Named moves, each a turn or a mirror, and the order they were made in; the first pair answered:
K679 (before -> after):
 23  -5  11  36   6  -4  -2  11 -25 -18  12  15 -13  -1 -10 -13  -6   8   7   7 -22  11 -10  -4  -2   3  19 -16  -3   6   1  -9  -2 -13  -9  20  30  21  -8   6   1  ->   19  -3  -2  17   7   1 -19  20 -13  -3  13 -13  -6  -8 -24   9   3  14  17   7 -19  21 -11  -6 -10  11   1  -8  10   3 -11   0  -3 -34 -16   2  29   7  -9 -18   6
 12 -23  -7  -8  47  25   3  10  -2   6   9 -12  18   2  10  54  11  24  -9  16  -3   5  46 -21  10 -13   5  15   8  -1 -37  20  -8  -8   4   8  -2 -13 -16  -9 -15  ->   10 -20   8  10  41  22  17   1 -15  -6  10  14  12   7  28  30   4  13 -20  17  -6  -9  43 -19  16 -22  22   9  -4   4 -27  13  -8  17  16  32  -2  -1 -18   9 -26
-12  14   9 -21 -23  16 -16  -4  12  -1   0   3 -10  -4  10 -17  18   2   9   0  26 -18 -24  21 -17  11   0 -17  -6  -4  17  12  23  18   6 -28   3  -3  -7   0  -6  ->  -13  12   9 -20 -23  17 -16  -2  15  -3  -1   6 -12  -4  10 -17  18   1   8  -1  24 -20 -24  20 -15  13  -3 -19  -5  -2  14   9  19  16   7 -28   1   0  -8   0  -5
-10  -6 -21 -14  15  14 -19  -9  12  13 -17 -33   1 -17  -5  37  10 -12  12   2   3  -2  27  -6  -7  -2  -9  17  16  -9  -9  13  -7 -10  12 -19 -12  -8  -4  -6   2  ->   -7 -11   7  16  12   4  11 -19 -10 -10 -15  12 -12  -3  23   0  -4 -21   0   6  -2 -19  20   1   6 -16  18   0  -2  -5   1  -3  -2  31  18  19 -14  12  -3  29 -15
K156 (before -> after):
  3   8  -7 -10  -3  -9   0   7  11   0   9  -7   3  15 -12  12   9  17  10   3   4   9  -5   0   9  19 -12  -2  16 -10  -2  -1  -1 -20  -6   0  -5 -18 -15  -7   1  ->   -7  13   1 -16 -11 -12   9  -6  16   5  -9   2   1  18   7  -3   8   6  -5  -5   8 -10  -4  15   9   7  -7  -2   8  -9   4 -12   3  10  14  -4 -27 -14   3  10   4
-11   9 -19 -13  10 -16  19  -8  -8  13 -21  -9   0   8  23 -10  17  -8  15  -7  22  -1   8 -16   5  -3  19  16 -19   2 -22  30   2   3 -10 -11 -26 -13 -17  -9 -12  ->   -2   9 -19 -10   7 -17  15  -2  -8  10 -15 -12  -2   7  16  -9  18 -11  19 -10  19   3   7 -26   6  -1  17  13 -15   1 -20  28  -1  -6 -14 -15 -19 -15 -17 -12 -11
  4  11  -3  -2   9   0   6  -3   0  -7   8  -9  -6   1  15   7 -11 -10  -4  -3   4 -10   4  -5 -14 -13   1  11  -8 -14   0   5  -3  27  -3   1   1  16   2   0 -13  ->   13   9  -5   5  12   3  -1   2  -5  -8  12 -13  -4   1   3  18 -11 -11   2  -1   1   4   1 -14 -13  -8  -6  13  -1 -13  -4   9  -7  10 -10   5  10  12  -9  -7 -10
 -4  -3  -2   2   0  -2  13   2  -2   1   3   4   0   6   5   9   3  -6   0   3   2  -1   6  -7  11   0   5   5   4  -4 -11  -4   3  -1  -4   8   2   0   1   0  -5  ->  -3 -1 -3  3 -1 -3  9  2 -5 -3  3  3  3  6  6  7  4 -5 -1  4  6  1  2 -4 12  0  9  8  4 -2 -9 -6  2 -3 -4  8 -3 -5 -2  0 -3
K301 (before -> after):
  1  -1 -19 -15  12   7   6   4  12  13  -4 -10   8   4  -2  30  15  15   3  16   8  -1  14   5  13   4  -8  20  12 -16 -17  -2   6 -19  -4  -8 -14 -24  -8 -14  -2  ->   -6  11 -19  -6  -5 -11  21  -3 -12  11  -6  -7   7   9   6  10  18   3   5  11  26  -3   2  -8  25   5  -6  21  -2 -10  -8   4   9 -19  -7 -10 -14 -24  -7 -20  -6
 22 -13  -4  15  16  10  -7  20   5  -6  17   2   0  -5 -13  16  -6  18  15  21 -14  20   0  -4   0   2   6  -6   4  -5 -15  -1 -10 -30 -12  19  23   4 -21  -7  -2  ->   12   4   1  26   0 -14  12  13 -34 -14   9   9  -1   2  -2 -12  -7   7  16   8   6  16 -11 -24  20   6   5  -3  -8   6  -9   4  -8 -24 -16  15  24   3 -18  -9 -14
 -7 -13  10 -26  11  -1  21 -25  -8  30 -10 -22  40  22  22  42 -11 -29 -21  23  14  -9   0  20   1   4   9 -15   9   1   0 -21  26  23  -2 -16 -20 -11  15  19  12  ->  -12 -12  13 -25   9  -8  21 -27 -13  31 -15 -23  38  29  25  37  -8 -30 -19  23  18 -10  -5  16   3   5  11 -14   4   3  -2 -22  26  23  -3 -14 -21 -10  16  18  11
K93 (before -> after):
 -3   1   3 -13 -35  -9  -5  17  -1  -3  27  20 -13  13 -18 -35  29  -1   0   0  -9   9 -26  13 -26  19 -19 -24 -11   9  32   3   3 -42   2  -1  12 -20  16 -21 -11  ->   -2  -3 -12 -30 -15  -9   1  11   8  10  22 -18  10  15  -7  10  43   5   5  11   8  12  -3   2   3  13 -26   5   9 -13   1  14   1 -51  -6  -1   2 -40  -2 -36 -17
-36 -17  37 -26  -5  -6  29 -27   3 -18 -28   7   9 -17  15  -5 -19 -12 -21  17  10 -24   5 -16  33  -3 -13   9 -29  10   8  11 -10  46  10  19 -21  32   0  27 -13  ->  -46 -14  31 -43 -19   3   3 -19  24  -5 -31   4   4 -27   3 -11 -23  -8 -22   1  -3 -25  -2  -5   6   6 -26  -5 -30  19  22  12  -2  37  10  -7 -25  29  19  19   3
 15   4   1   0   8   4 -10  -2  10  -1   6  15   3 -12   6   5   1  -1  -6 -16 -23   6   0   3  -4  -4   3 -18  -9   2   3   1  -7  10  -1   0   9  18  12  14   0  ->   13  -1  -8 -12  11  10 -17  -2  16   7   4   2   8 -14   6  21   5   4  -2 -13 -18   9  11   3  -2  -2  -5  -6   0  -4  -7   4  -6   6   0  -9   3  10  11   3   6
 18 -28  23  17  18  12 -12  28  36 -17  28  21 -10 -10 -21 -11  -4  43   4  23 -25  17  -8  40 -35  12   6  -4  -6 -25  -3 -25  -2  -7 -11  23  -5   2   6  12   3  ->   22 -31  10   3  30  18 -13  26  40  -8  29   2   2 -11 -16  14   5  46   3  28 -15  24   0  33 -23  10   3   9   8 -34 -19 -23  -4 -12 -15  23 -12  -8  -4   0   0
Then:
(2 to 3 moves a pair)
  4   0 -14  -4 -25  -6  18  30 -22   6  17 -12 -20   6 -27   1  26  12  43   0  10  24 -12  -4   1  31 -31  -8  -8  -3  14 -14  -1 -49  -6  -6  10 -25  -7 -48   3  ->   31 -19   7  27   3   2  29  34 -29 -15  31  18 -27   7 -20   6  14  16  33  14  -9  20  -4  -4  13  18  -4 -11  -5 -14   2 -23 -12 -36  -3  38  29  -3 -22 -18  -9
K93 then K301 then K93
  3  -2  21  36  -5 -13  31   3  -7 -19  -3  24   9   4  24 -11 -18 -16 -11 -11  -2  -8 -21  13  -3 -15  26  -4  -6 -25 -13  14  -7  29   6  15  29  19  -9  29 -16  ->  -18   6 -14 -23 -15  -8   6   7  27  27 -14 -36  27  -4   8  29   4 -12  -8 -17  18   1  -7  16  -9   2  -9  24  10 -27 -29  31   4   2   2 -30   2 -17  -4 -14   5
K93 then K301 then K93
  8   2 -18 -27   5   5   1  -6  19  19  19 -25  14  26   2  33  17  16   0  26  15 -11  13   3  10  11 -14  23   9 -21 -16  -2  24 -13  -8  -9 -33 -28  -6 -25   7  ->    1  13 -10 -15 -26   1 -17   3  21  12  23   2 -10  22 -22 -21   1  10  -1   5 -11  -8 -20  19 -38  27 -13 -17  -4   5  26  -9  24 -11  -5 -28 -14  -4  25 -15  25
K93 then K93 then K679
-48   4 -13 -27   4  23 -29 -13   6  14 -23 -31   0 -26  13  19   5 -10 -14 -15  10 -10  10  -3  22  -3 -36  25  -6  10   0   7   1   5   2 -41   7   0 -12   1  13  ->  -47   0  -5 -21  12  20 -11 -25   3   7 -22 -15  -5 -15  33  16   2 -11 -26  -9  13 -23  16   2  33 -13 -25  25 -13  11  -1   2   4  26  11 -26  -3   5 -15  18   3
K679 then K93 then K93
 10  -7   8  34  14  -3  10  -1 -22 -18  -8  11  -2 -13  -3 -18  -7 -11   9  -7   0   6  -6 -18   2  -5  15 -18 -14   7  -6  16 -10  -3 -20  25  35  18  -5  -4  -9  ->   10 -10  12  31  22  -2  18  -9 -20 -20  -6  11   5  -7  13  -8  -5  -8  -2  -3   7  -7   6 -12  15 -15  17 -12 -16   1 -13  12  -7  19 -10  35  18  20  -5  10 -15
K93 then K93 then K679
-30  25 -18 -13  -3 -17  19 -20  15 -27 -24 -32  48 -17  43  -9  -6 -35  -6  -9  24 -21  10 -19   3   5  16  27   8 -13  -4   7  -2  35  22  -9  15   7  -2  24  -2  ->  -19   9  -4  -9  -5  -2 -13  -8  41 -32 -19 -11  32 -25  25 -23 -20 -28 -12 -15  -9 -19  -1   9 -38  11  18   0   8  -3  16  -1  -6  39  24 -10  24  23  17  38  12
K301 then K93 then K93
